In the data rows, 128 means zero.
Some points, one per row:
[164 142 182 129  14 147 187 167  75 124 188  70 149 178 164 109 140 227 107 104 118 126 190 202 218  71  54  94 247 143 143 197]
[165 142 188 144  39 175 206 125  82 117 204 108 192 182 206 105 129 247 118 154 142 158 162 183 204 115  82  76 236 118 152 191]
[ 92  81 115 125 172 121  95   6 140 107 120 146 187  88 154  83  96  83 105 159 152 146  45  79  88 161 139  91  67  71 116  80]
[118 151  75 112 140  96 110 248 129 140  64 138   0 118  46 186 147  82 163  84  71  89 161 109  68 110 156 175  80 171 111  97]
[143 136 120 118 115  95 102 192 138 167 100 113  66 133  93 160 160  92 131  82 122 108 164 150 133  93 122 188 145 161 141 133]
[119 178 110 127  84 166 199 255  78  88 126 134  36 145  92 172 117 206 171 129  52 108 176 123 111 116 136  96 130 160 102 144]
[146 133 123 122 154  88  77 153 171 167  95 114 100 123  82 146 163  60 112  83 139 104 149 143 141 100 130 195 127 166 138 132]
[166 111 143 121 170  53  22  99 209 206  93  93 143 120  87 126 186   3  73  54 184 104 144 167 175  82 111 236 152 171 159 140]
[108  95 136 141 165 163 142   9 134 100 161 162 223 113 197  85  92 144 125 198 166 169  64  97 108 186 145  68  99  67 124 105]
[101 126 122 133 122 176 177  98  93  72 152 148 155 120 154 105  88 190 139 177 105 142 101  94 110 158 134  51 100  91 101 123]
[155 127 121 115 156  45  34 174 185 199  72  91  75 114  44 159 187  14  95  38 144  84 167 156 153  69 119 244 143 184 153 134]
[164 143 180 128  20 152 183 166  77 124 185  75 149 177 159 113 139 227 107 106 121 129 187 197 213  76  60  96 241 143 142 197]
[171 120 144 123 172  55  24 125 205 215  93  93 134 125  73 144 197   5  85  51 177 107 156 181 189  82 117 249 160 184 161 152]
[104  84 120 137 181 128  97   2 151 117 135 154 200 100 167  88 106  90 116 179 169 163  52  90  94 185 154 106  79  70 131  85]
[112 107 108 128 192 113  90  75 160 137 104 157 142 107 130 127 118  73 132 140 151 136  83  93  85 163 159 147  70 108 126  88]
[ 93  87 121 130 152 149 128   5 122  84 140 137 208  95 169  73  79 127 109 175 151 149  51  81 100 168 125  59  78  59 107  94]
[ 98 123 117 134 145 166 161  86 110  84 144 160 154 115 158 110  90 162 142 180 117 144  87  88  93 172 149  72  88  91 105 106]
[121 105 153 126  57 169 183  51  73  79 187 110 206 141 198  71  85 215 104 161 130 152 105 132 159 129  81  29 171  79 116 146]
[ 98 183  73 122 118 161 195 255  84  79  97 162   0 127  65 191 110 183 198 141  28 102 161  84  51 136 172 100  67 156  84 112]
[104 169  68 122 134 125 148 255 109 118  77 159   0 123  58 197 125 123 192 113  51  98 161  94  49 134 178 154  67 168 101  91]
[ 98  92 130 137 159 165 137   4 123  88 152 152 219 110 196  78  83 146 119 196 157 166  59  91 110 182 136  59  92  65 117 107]
[160 120 145 134 187  82  45 104 203 194 109 120 151 120 103 141 176  29 100  90 182 124 135 153 166 113 133 223 138 160 159 134]
[133  86 141 132 204  87  42   5 196 177 118 127 212 103 138  89 142  30  86 123 204 142  76 120 135 155 134 176 109 115 151 113]
[157 134 159 120  55 123 143 158 101 142 155  81 128 159 132 123 149 166 108  91 127 119 175 180 187  82  82 133 208 146 142 173]
[143 122 172 129  40 172 196  90  74  96 199 101 197 161 203  82 109 232 113 155 135 155 136 163 186 118  76  45 213  96 138 173]
[100 197  90 133 111 190 223 255  80  74 116 167  10 139  82 194 107 216 209 158  30 107 174  93  72 146 175  88  83 164  85 125]
[ 97 193  81 133 113 182 219 255  80  71 113 166   5 132  79 192 107 212 207 155  27 109 171  93  69 138 170  88  80 158  86 123]
[103  89 121 137 179 134 111   5 145 119 137 161 207 102 178  87  98  93 121 181 173 164  54  92 100 190 151  95  81  72 131  87]
[108  87 121 135 210 125  87   3 171 132 124 163 208 101 165  97 105  73 118 165 182 155  53  87  97 184 157 126  66  83 129  85]
[117 168 103 126 125 144 161 235 113 107 104 140  48 130  78 173 128 154 166 123  72 106 163 114 102 122 149 130 103 160 105 130]
11 more points follow, each with its number after it:
[143 142  99 114 154  69  67 228 170 198  62 125  19 120  50 193 181  32 143  59 120  93 172 142 109  91 147 242 115 188 144 117] 0
[173 139 144 131 171  57  35 165 207 220  86 102 110 133  69 165 202  15 102  47 172 108 177 179 177  86 120 255 161 199 166 151] 1
[100  86 121 130 208 119  74   0 175 126 118 146 212  90 148  85 109  57 101 159 177 150  55  87 102 172 153 123  65  87 125  85] 2
[131 110 157 128  71 147 157  75  88 103 169 107 184 146 186  86 108 187 107 148 139 144 117 144 162 121  90  72 174  91 132 146] 3
[103 119 107 133 154 147 136  90 121  97 124 158 142 110 146 113  94 135 145 170 125 140  89  88  84 166 151  84  76  91 115  97] 4
[154 161 120 133 155  99 102 227 171 181  92 131  61 140  71 190 176  87 150  85 124 106 181 156 136 105 155 221 140 197 145 143] 5
[122 110 137 133 146 139 125  54 138 115 142 132 192 115 161  96 113 127 108 154 157 144  93 120 135 147 126 103 115  99 128 125] 6
[136 142 105 117 145  79  81 203 154 162  78 111  51 116  49 168 163  62 125  67 110  87 164 135 123  88 133 200 120 175 132 126] 7
[156 139 180 127  11 157 188 148  68 117 190  73 158 173 174 105 131 233 104 115 124 130 178 193 211  83  60  84 242 128 144 192] 8
[147 129 173 121  12 151 179 122  57 101 185  71 160 163 172  90 118 229  97 122 119 132 153 174 191  84  54  66 229 113 131 184] 9
[104 176  67 120 131 136 167 255 103 102  82 167   0 125  61 195 124 139 195 125  47  99 159  88  43 137 175 136  64 161  97  94] 10
Which two of these numbered points are nearest to each point below, looking only along the 7 directions in which the first points spread most? Their numbers follow each, nearest first.
[ 96 120 112 132 140 161 158  90 110  80 133 146 149 108 144 109  86 155 139 169 115 138  88  85  92 161 139  66  80  89 101 105] > 4 6
[140 145  89 112 160  69  73 238 152 185  62 127  11 125  51 191 176  46 151  61 108  90 172 132  92 101 154 232 103 184 136 104] > 0 7
[107 169  70 124 142 125 155 255 105 119  75 161   0 125  56 196 126 130 193 121  55 100 156  93  44 137 180 151  62 165 105  94] > 10 7
[182 132 156 134 178  64  31 146 214 221 103 105 127 132  81 161 203  14  95  56 181 111 169 183 193  85 123 255 171 192 172 156] > 1 5
[ 98 190  81 130 118 178 209 255  84  76 104 168   0 133  77 194 106 199 204 150  28 106 163  88  61 144 174  95  75 156  89 120] > 10 4
[143 122 170 122  19 154 192 112  64 102 191  86 174 166 191  88 111 230 102 133 127 142 148 170 192  96  64  57 222 109 130 175] > 9 8
Now 11 new points, numbered from 0 again:
[104 180  80 123 126 146 174 255  99 101  91 158   0 126  65 193 117 160 193 128  44 102 168  99  64 129 167 124  80 162  98 111] 0
[108 106 140 141 143 178 168  15 116  80 170 152 232 116 206  74  84 176 121 202 156 168  67 102 123 182 133  44 102  63 120 121] 1
[125 108 137 136 161 139 119  56 146 128 144 142 189 120 160 107 120 120 118 157 163 148  98 120 129 156 138 116 118 104 135 122] 2
[108 189  81 137 129 173 206 255  93  92 101 179   0 137  79 203 117 189 217 155  40 116 170  93  63 147 186 114  76 165 102 117] 3
[111  95 124 139 211 121  92   6 174 139 134 169 216 100 175 101 115  76 121 178 189 165  58  99 104 193 167 125  72  90 139  85] 4
[140 134 119 124 151  94  87 163 157 161  99 129  82 126  89 154 156  74 130  96 126 110 144 134 118 115 140 190 121 158 139 121] 5
[171 131 148 123 168  54  33 149 206 214  90  95 112 128  72 153 197  13  92  43 170 107 168 171 179  73 120 255 163 192 170 151] 6
[ 98  95 135 131 123 171 158  12  96  69 166 137 217 110 183  63  76 179 105 184 134 152  67  92 126 161 113  31 108  59 103 121] 7
[125 140  76 107 145  71  78 233 144 159  55 124   4 113  36 183 160  46 146  61  86  82 160 118  75  95 147 200  85 175 120  96] 8
[119 157  98 120  96 131 158 234  95 115 109 132  32 136  90 167 125 153 164 111  71 107 164 120  94 117 141 130 116 154 110 120] 9
[102  87 121 132 197 124  83   0 164 120 122 149 209  94 157  83 104  72 107 165 174 152  55  87  99 174 151 111  68  80 126  86] 10
The same question for these:
[108  91 122 136 201 124  93   5 164 131 131 164 210  98 170  96 108  81 118 175 181 163  58  95  99 187 158 114  72  84 132  84] > 4 10
[100  97 135 139 160 164 145   5 123  89 163 158 219 111 196  78  85 149 118 195 155 161  57  90 109 188 141  63  94  65 117 104] > 1 7
[128 115 164 126  47 170 184  72  66  88 189 100 201 150 199  72  93 223 102 162 130 154 114 146 170 128  76  37 187  84 128 158] > 7 1
[130 126 100 119 162  89  87 167 149 162  86 135  68 118  86 159 150  64 140  96 126 110 137 119  92 125 150 188  94 148 130 100] > 5 8
[175 141 139 132 171  62  47 182 209 223  87 110  98 138  72 177 204  30 116  56 167 104 178 182 173  86 138 255 165 204 168 153] > 6 5
[106 159  71 116 140 111 136 255 111 118  71 158   0 117  54 196 132 108 182 107  59  99 155  91  45 125 166 156  66 159 106  85] > 0 9
